One turning vector, and how many steps it has turned
The counts run from 0 to 226.
[144 153 170  86 106 128 159 113 123 169 124 124 164 160 105 150  85 142
 104  93 110  93 168 108 118 133 170 107 126 124 103  83 109 123 156 105
 130 141 153 136 134 172  95] : 77
[191 135 164 145 102 124 146  94 189 121 148 145 122 155 104 135  99  98
 116  72 145 104 141 112 102 147 136  97 123 143 108  97 131 164 126  94
 162 126 148 138 132 165 111] : 109
[ 94 159 134  94  84 157 138 133 131 163 123 141 138 161 117 143 107 127
 127 145  98  61 201  98 155 126 127 110 101  97 127  93 103 141 154 123
 125 131 128 159 125 138  84] : 57
[120 150 153 121 102 181 142 143 186 153 131 180 136 125 103 165 118 127
 122 112  95 112 147  67 150 134 127 145 120 139 126  66 129 120 133 101
 150 127 119 165 157 150 128] : 149
[158 142 141 130  94 147 149 142 155 147  86 157  81 137  82 143 112  83
 139 130 141  76 168 106 107 112 152 107  95 138 135  74 142 160 149 122
 128 135  92 152 164 130 120] : 134
[156 145 141 122  92 156 153  96 174 126 142 156  80 162 101 139  87 113
 120  73 178 104 175 104  92 152 138 120 129 127 127 104 132 147 128 106
 133 140 115 147 148 156 104] : 116
[154 128 127 157  93 133 123 152 147 105 124 165 108 144 103 158 128  77
 146 111 100  76 134  82 128 136 108  91  82 106 105  87 121 174 151 136
 156 113 135 156 126 143 121] : 33
[155 147 159 142  74 152 143 132 127 111 137 124 112 150 102 168 133  97
 113  92 149  65 136 105 128 126 139  92 114 122  94  92  86 169 148 126
 151 118 179 132 129 160 116] : 208
[154 150 138 128  86 126 154 132 123 110 125 126  97 150 102 131  97  97
 125 118 121  64 160 126 109 118 157  74 105  86 100 104  92 174 163 137
 148 127 159 149 117 145  85] : 201
[141 142 150 130  89 149 138 157 124 136 125 158 128 145 104 142 109  95
 134 101 102  61 173  90  99 136 154 102  81 113  91 108 131 171 151 141
 167 135 120 145 138 160 121] : 39
[116 144 144 111 104 140 132 134 129 159 127 146 143 160 122 151  88 124
 133 138  98  71 193  95 161 141 126 105  82  89 131  79 118 134 163 115
 127 135 111 155 114 133  77] : 59
[140 137 105 133 101 103 135 117 142 106 140 153 113 164 110 132  90 113
 128 103 107  73 162 101 124 155 109  72 109  71 112 103 102 153 152 124
 134 115 136 154  93 150  71] : 194
[142 148 115 136  99 157 133 128 188  96 141 175  87 136 116 144  99  96
 139 116  96 104 141  85 135 132  93 104 111  82 117 100 111 153 145 126
 154 119 136 187 126 134 104] : 24
[135 149 104 120  84 146 140 140 139 111 108 166  63 142 100 141  99  92
 143 120 113  79 161  91 107 119 118  99 102  82 116 107 111 162 158 153
 131 128 117 177 143 134 107] : 28
[144 134 164 144  99 159 133 157 133 127 148 165 136 144 118 157 108  96
 135  92 102  80 165  80 118 147 149 109  70 116  91  98 133 163 151 128
 173 135 126 147 131 163 121] : 41
[130 149  94 107  95 148 134 118 175 115 140 177  98 142 104 122  87 115
 124  90 104  91 173  84  90 151 112 106 127  88 111 128 124 149 131 125
 146 124 105 180 130 157 105] : 20
[184 142 137 118  86 107 158  98 161 132 101 127  96 163  77 134 113  93
 114  97 150  86 134 128  92 112 137  85 148 136 110  97 112 168 144 109
 133 122 164 139 145 157 106] : 104
[133 149 150 105  88 126 145 141 112 159  92 122 133 156  98 167 122 115
 127 147 101  70 154 105 162 104 134  96 107 117 122  61  93 137 170 121
 115 125 157 145 134 135  92] : 65
[152 130 129 105 107  98 154 140 116 137 106 165 148 142  81 150 100 127
 117  81  76  94 130  80  96 150 152  91 121 109  89  84 123 123 154 129
 138 119 128 152 129 184 110] : 174
[151 153 129 143  85 121 140 128 156  99 134 136 107 147 109 135 111  95
 125 127  98  72 140 119 142 118 120  79 116  85 104  95  81 174 153 124
 157 114 177 160 112 138  84] : 198
[187 139 134 113 115  95 157  88 156 134 110 129 101 165 103 128  64 110
 129 105 134 107 156 126 113 127 136  77 123  97 129  84 119 144 161 105
 112 127 139 148 119 138  73] : 97
[199 129 145 137 119  90 153  91 164 121 119 135 105 161 104 142  79 103
 128  98 136 112 131 117 127 135 124  79 117 106 124  71 123 151 158  96
 124 121 150 146 118 138  84] : 99
[135 143 141 126  83 148 140 156 122 132 118 155 115 146  95 140 117  90
 133 110 104  53 172  96  94 122 153 104  85 112  96 113 125 179 148 147
 165 132 126 147 145 157 125] : 38
[128 149 149 112  87 165 147 149 161 169  99 164 129 132  78 144 127 104
 125 112 112  69 165  90 101 119 157 127 122 161 113  90 141 148 130 112
 151 131 102 151 175 162 135] : 143
[132 141 162 126 108 173 137 141 178 156 139 179 144 128 105 158 104 126
 126  99  95 105 161  71 131 149 144 134 102 143 119  74 151 126 131  97
 152 135  94 159 152 162 119] : 147
[118 156 102 110  75 130 152 120 139 109 130 151  92 163 101 143 108 126
 114 106 111  85 144  97 133 135 109  95 145  81 107 104  72 132 156 138
 122 116 165 173 123 150  85] : 190
[136 139 146 124 101 168 124 106 147 138 146 130 118 159 125 167  89 111
 126 106 170  75 189  98 156 151 116 106  92 106 142  82 117 146 148  93
 116 129 109 146 111 132  83] : 223
[156 154 135 113 104 116 147  83 193 133 130 126 125 163 110 133  95 122
 115 126 111 104 139 125 156 117 105  94 152 103 132  88  92 141 146  87
 126 118 179 163 117 139  73] : 92
[156 151 146 149  95 158 141 134 195 131 104 159  80 133  95 144 120  78
 142 147 127  87 150 111 139  99 125 113 107 132 140  72 128 171 141 109
 144 129 123 164 156 114 116] : 131
[ 99 150 146 105  70 184 141 151 111 144 135 153 118 158 108 169 121 123
 117 102 127  69 180  78 123 139 137 126 102 120 104  99 105 141 150 141
 139 136 128 152 148 160 118] : 47
[143 142 162 137  93 161 127 115 147 124 173 134 148 154 122 150 106 111
 113  79 155  63 176  99 126 159 133 103 101 122 111 103 115 167 132  95
 156 123 137 125 108 170  98] : 214
[129 150 150 122  86 165 143 149 164 161 100 161 126 130  79 150 140  95
 125 116 114  69 153  86 109 114 150 128 123 165 117  84 137 151 126 110
 153 127 113 151 175 157 139] : 142
[165 121 153 150 104 137 133 144 160 144 105 172 114 134  88 156 118  85
 140 108 127  80 151  86 120 136 139 111  84 147 131  59 157 153 140 108
 141 126  83 143 151 145 125] : 137
[154 160 134 104  98 115 154  90 184 132 117 123 111 161 101 131  94 115
 112 129 114 101 145 128 143 110 113  90 155 102 133  88  89 144 148  96
 124 124 182 167 124 133  71] : 93
[189 135 128 129 129 108 140 120 187 122 112 165 135 118  82 131  90 104
 121  95  83 111 119 105  99 130 144  87 129 118 105  77 139 146 142  96
 154 115 117 159 133 160 112] : 3
[103 159 140 102  88 186 145 143 171 159 112 173 118 135  95 162 120 130
 121 118 103 105 155  72 142 127 129 141 135 134 128  77 118 111 138 111
 132 131 115 172 170 149 123] : 151
[116 132 117 112 109 135 134 134 163 154 115 184 139 144  98 153 103 133
 133 113  88  97 157  65 145 155 107 119 112 115 136  69 140 104 140 103
 117 118  82 167 134 153  99] : 156
[148 144 133 146  86 161 137 100 203 118 142 165  85 158 106 148 122 100
 124  93 165 102 153  93 137 149  90 120 130 134 141  89 123 148 120  95
 130 121 127 160 141 143 106] : 120
